0: [149 130 167  97 131 144 167 150 120 107  67 155 129  97 124 107 104 120
 153 110 151 123 151 109]
1: [103 142 135 154 145 148 135 141 179 101 125 166 124 133 128 119 104  90
 110 180 133 115 129 138]
2: [148 149 129 113 110 128 114  95  79 163 114 116 127 142 122 100 150 157
 139  89 119 173 113 123]
3: [122  96 150 149 110 158 112 121 121 104 148 123 152 196 118 114 178 129
 135 136 129 120 119  98]
4: [ 89 112  73 126 147 130 124 135 146  78 138  97 133 142 135 169 112 111
 128 131 116 148 143 126]
5: [123 106 134 122  97 153 131  97  83 165 137  88 155 168 100 135 189 153
 117 109 161 117 114 112]
6: [119  89  89 143 148  92 118 106 124 124 157  96 123 161 126 171 125 108
 111 172  98 123 124  96]
7: [146 108 120 119 117 142 111  94  91 172 121 114 173 157 135 128 173 144
 121 107 147 104 116 124]
8: [137 162 132 100 144 111 110 161  99 139 143 140 126 108 119 116 127  81
 126  98 124 153 135 124]
9: [108 146 118 157 138 129 131 137 187 112 115 142 124 122 127 134  95  80
 112 192 120 134 146 128]
10: [ 91 103  88 141 160  98 146 150 151  88 162  71 117 151 123 175 108 117
 127 147  89 131 138 129]
11: [122 110 146 132 140 110 126  96 196  70 128 144 111 154  92 124  97 147
  91 189 128 130 130 118]
12: [167 135 160 141  75 130  93 106 138 136 156 128  48 103 149 124 125 145
 138 127 148 117 131 143]
13: [164 138 163 140  78 132  97 112 136 132 146 130  60 107 152 123 125 139
 143 124 150 119 135 140]
14: [103 146  91 166 158 135 135 156 196  96 107 144 124 118 118 123 113  77
 108 194 134 116 130 139]
15: [113 108 108 128 139  80 122 152 132  93 157 124 146 156 148 153 136 140
 102 139 120 133 103 104]
16: [ 90 108 116 135 120 179  96  92 123 126 126 136 116 138  88  98 191 156
  92 109 158 116 163 138]
17: [144 151 151 124 160  84 105 150 102 125 130 163 133 103  75 109 130 130
 114 129 111 137 140 119]
18: [138 143 107 112 110  70 111 135  85 140  97 140 115  86 134 111 118 113
 173 104 129 149 128 130]
19: [ 88 134 113 156 145 118 139 151 191  98 119 135 116 125 126 125  98  75
 107 189 113 120 128 125]
20: [124 129  86 113 135 133 111  85 128 149 137  87 143 146 147 181 145 123
 135 119  76 126 118 121]
21: [164 114 106 120  96 125 102 117  80 155 132 157 148 116 113 151 148 134
 105 134 126 149  67 124]
22: [156 139 148 111 135 150 146 150 139 114  93 157 150  99 150 106 117 100
 126 108 145 126 146 123]
23: [136 145 112 113 110  77 111 134  90 136 105 144 106  91 138 113 123 124
 166 108 132 146 129 128]
24: [150 133 155 146 136 131 110 147  88 114 112 136  75  82 129 101 118 120
 163 142  97 160 150 146]
25: [147 110 124 118 111 151 114  84  84 179 118 116 177 162 133 122 183 148
 124 100 157 101 119 129]
26: [141 141 119 122 102 112 128 110  86 160 104 123 151 136 111 118 145 137
 117  92  99 166 107 140]
27: [172 140 151 101 139 119 113 130 101 145 149 170 144 115 149 118 139 131
 142 129 141 112 125 138]
28: [143 130 161 112 103 152 139 138 134 116  80 176 128 141 141 130 108 125
 144 106 168 122 136 131]
29: [103 106 102 139 155 114 143 141 157  82 154 104 132 154 118 177 111 113
  98 164  93 139 141 101]
30: [145 131 147 167 127 120  93 118  70 130 111 133  93 110 125 101  97 112
 163 152 101 169 146 134]
31: [145 147 126 118  92 109 124 110  84 163  99 131 155 136 112 111 145 136
 118  85 102 171 106 138]
32: [143 136 139 144 118 129 111 127  81 125 107 138  92 107 106  93 101 129
 168 151 116 140 147 150]
33: [122 155 164 117 121 116 142 101 160 133 103 136 157 107 121  92  68 150
 145  97 150 126 138 138]
34: [136 147 128 115 102 134 108 115  71 149 107 108 107 132 112 114 157 140
 147  78 116 187  94 136]
35: [130 120 144 126 128 167 138 101 116 167 155 111 143 126 116 116 116 161
 121 106 160  89 124 127]
36: [135 150 147 137 115 137 121 132  89 143 112 137  85  98 104  89  96 124
 159 134 109 153 137 128]
37: [144 134 149 103 131 140 144 161 132 127  86 148 139 104 175 109 136  93
 137  86 163 148 147 113]
38: [113 141  87 132 164  99 127 142 133 106 150  94 107 155 153 153 127 121
 110 123 104 152 153 147]
39: [ 96  99  79 134 159  92 159 143 167 102 145  72  95 168 143 145 126 126
 136 131  93 156 118 134]
40: [150 148 168 115 117 131 127 149 135 102  86 153 137 126 146 129  97 103
 160 126 164 116 155 111]
41: [135 136 164 157 121 133 124 126  91 140 107 126  77  97 131  95 118 114
 157 158  97 159 130 135]
42: [157 143 177 111 109 132 126 144 129 106  84 152 139 121 145 119 101 115
 159 117 167 116 158 109]

[115 117 107  98 183  85 119 115 130 104 136 121 119 113 163 165 130 149
 122 140 120 133 107 105] 15 38
[124 140 159  97 129 130 137 132 136 143 118 132 130 113 116  99  79 131
 124  86 135 105 135 133] 33 22
[115 125  88 113 134 131 114  85 130 142 145  88 142 151 149 184 145 123
 131 125  78 125 123 122] 20 6
[148 138 162 109 106 150 144 146 134 113  69 179 133 142 143 129 103 117
 148  95 173 126 142 129] 28 42
[102 101 101 135 158 112 146 142 152  79 159  99 134 158 116 182 114 119
  97 158  90 139 140  97] 29 10
[129 140 165  97 126 133 141 130 139 143 109 132 134 109 109  95  73 127
 128  82 137 107 137 137] 33 22
[112 144 118 161 138 130 131 137 179 115 120 141 125 123 128 138  98  84
 107 193 118 133 145 126] 9 19
[ 99 104  89 136 155  99 156 141 169  98 144  81  97 167 135 143 127 122
 140 137  97 148 122 127] 39 10
[143 105  98 135 166 122 144  97 138 129 131  90 139 138 126 149 138 156
 150 107  83 116 128 109] 20 6
[137 121 153 123 119 172 138  94 109 174 152 113 151 128 114 114 119 169
 124 101 165  88 121 127] 35 7
[ 99 108  94 139 152 105 139 142 142  95 156  78 109 147 124 169 116 123
 126 142  98 127 137 136] 10 4
[179 126 154 131 126 130  96 123 131 167 135 151 139 108 153 105 146 156
 119 117 152 109 112 163] 27 35
[119 106 141 123  94 165 135  96  77 171 137  82 156 165  96 128 199 155
 120 107 165 115 116 114] 5 25
[105 141 166 134 142 121 130 127 152 162  93 145 148 113 120  90 111 135
 128  87 161 124 131 140] 33 22
[105 154 143 127 134 131 129 117 165 150 107 131 157 112 111  89  81 137
 150  79 162 106 125 145] 33 35
[189 129 155 132 126 127  95 130 128 169 136 154 142 111 154 105 146 158
 124 116 155 109 107 160] 27 35
[132 140 166 140 122 142 141 112 103 155 143 134 154 113 125 122 122 164
 109 108 136  98 129 119] 35 27
[156 141 153 120 134 116 141 144 134 178 154 144 134 114 124 132 116 153
 119 156 105  85 137 124] 27 35
[149 169 139 135 116 106 120 146 111 136 129 152 135  98 111 137 134 107
 127  93 127 128 113 102] 8 17
[ 90 110  67 132 146 130 123 139 152  71 140  99 128 141 137 174 113 100
 129 145 113 151 142 125] 4 29
[129 107 170 104 117 143 143 112 130 170 139 156 163 146 127 116 118 158
 108 100 165  96 104 131] 35 7
[109 114 102  89 192  80 122 114 139 100 140 117 122 115 170 178 133 153
 117 139 122 128 103 103] 15 38
[111 153 146 126 126 129 124 118 162 143 115 128 145 114 111  94  91 145
 148  89 163 108 123 143] 33 35
[138 106 157 129 120 139 158 123 127 143 138 125 143 118 109 118 164 151
 135  83 153  79 139 151] 35 7
[150 156 130 109 106 129 110  89  77 163 110 114 125 144 127  99 149 159
 141  91 113 181 115 118] 2 34
[146 102 144 116 116 138 168 118 106 155 152 118 161 137 119 103 139 157
 133  92 137 118 148 156] 35 7
[ 98 109 114 109 109 156 125 127 160  98 156 167 104 149 134 130 116 139
 113 172 144 110  97 134] 1 11
[144 136 149 110 129 140 141 158 125 129  90 145 130 104 168 107 131  95
 139  95 155 148 147 119] 37 22
[180 128 147 129 127 128  97 123 128 167 136 145 142 116 154 116 145 153
 125 117 144 111 109 155] 27 7
[159 136 153 105 131 156 149 148 138 115  88 152 151  96 155 101 120  99
 126  96 149 127 149 123] 22 37
[133 113 169 106 118 140 143 117 131 172 141 155 160 142 127 118 117 157
 109 108 158  93 109 130] 35 27
[170 136 155  97 131 129 120 121 102 141 143 166 137 117 138 111 141 137
 141 133 144 107 129 137] 27 22
[150 100 143 116 115 134 167 121 107 151 151 114 163 141 121 100 137 152
 134  84 137 121 154 159] 35 7
[137 108 130 109 153  88 104 164 143 110 169 122 134 146 125 187 140 125
 106 151 108 132  70 112] 15 6
[150 176 137 137 118 100 116 155 114 133 129 164 132  87 112 137 128 100
 130  95 122 129 113 101] 8 17
[132 113 135 113 153  92 108 160 146 116 158 126 135 140 124 173 135 126
 110 142 114 131  79 116] 15 29
[135 139 130 130  89 161 119 106  71 153 115  82 143 141  66 115 196 142
 136  98 179 116 125 141] 5 25
[113  90  89 143 149  84 117 107 127 123 158 101 123 161 127 177 119  98
 105 179  92 115 127  95] 6 29
[123 116 151 120 122 156 168  99 104 173 148 145 139 111 111 119 146 182
 126 145 132 104 112 134] 35 7
[120 153 158 121 121 116 138 105 159 130 110 143 155 109 121  97  75 140
 141 104 148 127 138 139] 33 22
[148 102  91 138 172 118 145  90 145 124 133  80 136 142 127 155 139 157
 153 111  69 119 128 106] 20 6
[124 110 144 114 118 152 170  99 108 175 155 145 146 117 110 126 153 185
 121 140 134 103 109 129] 35 7
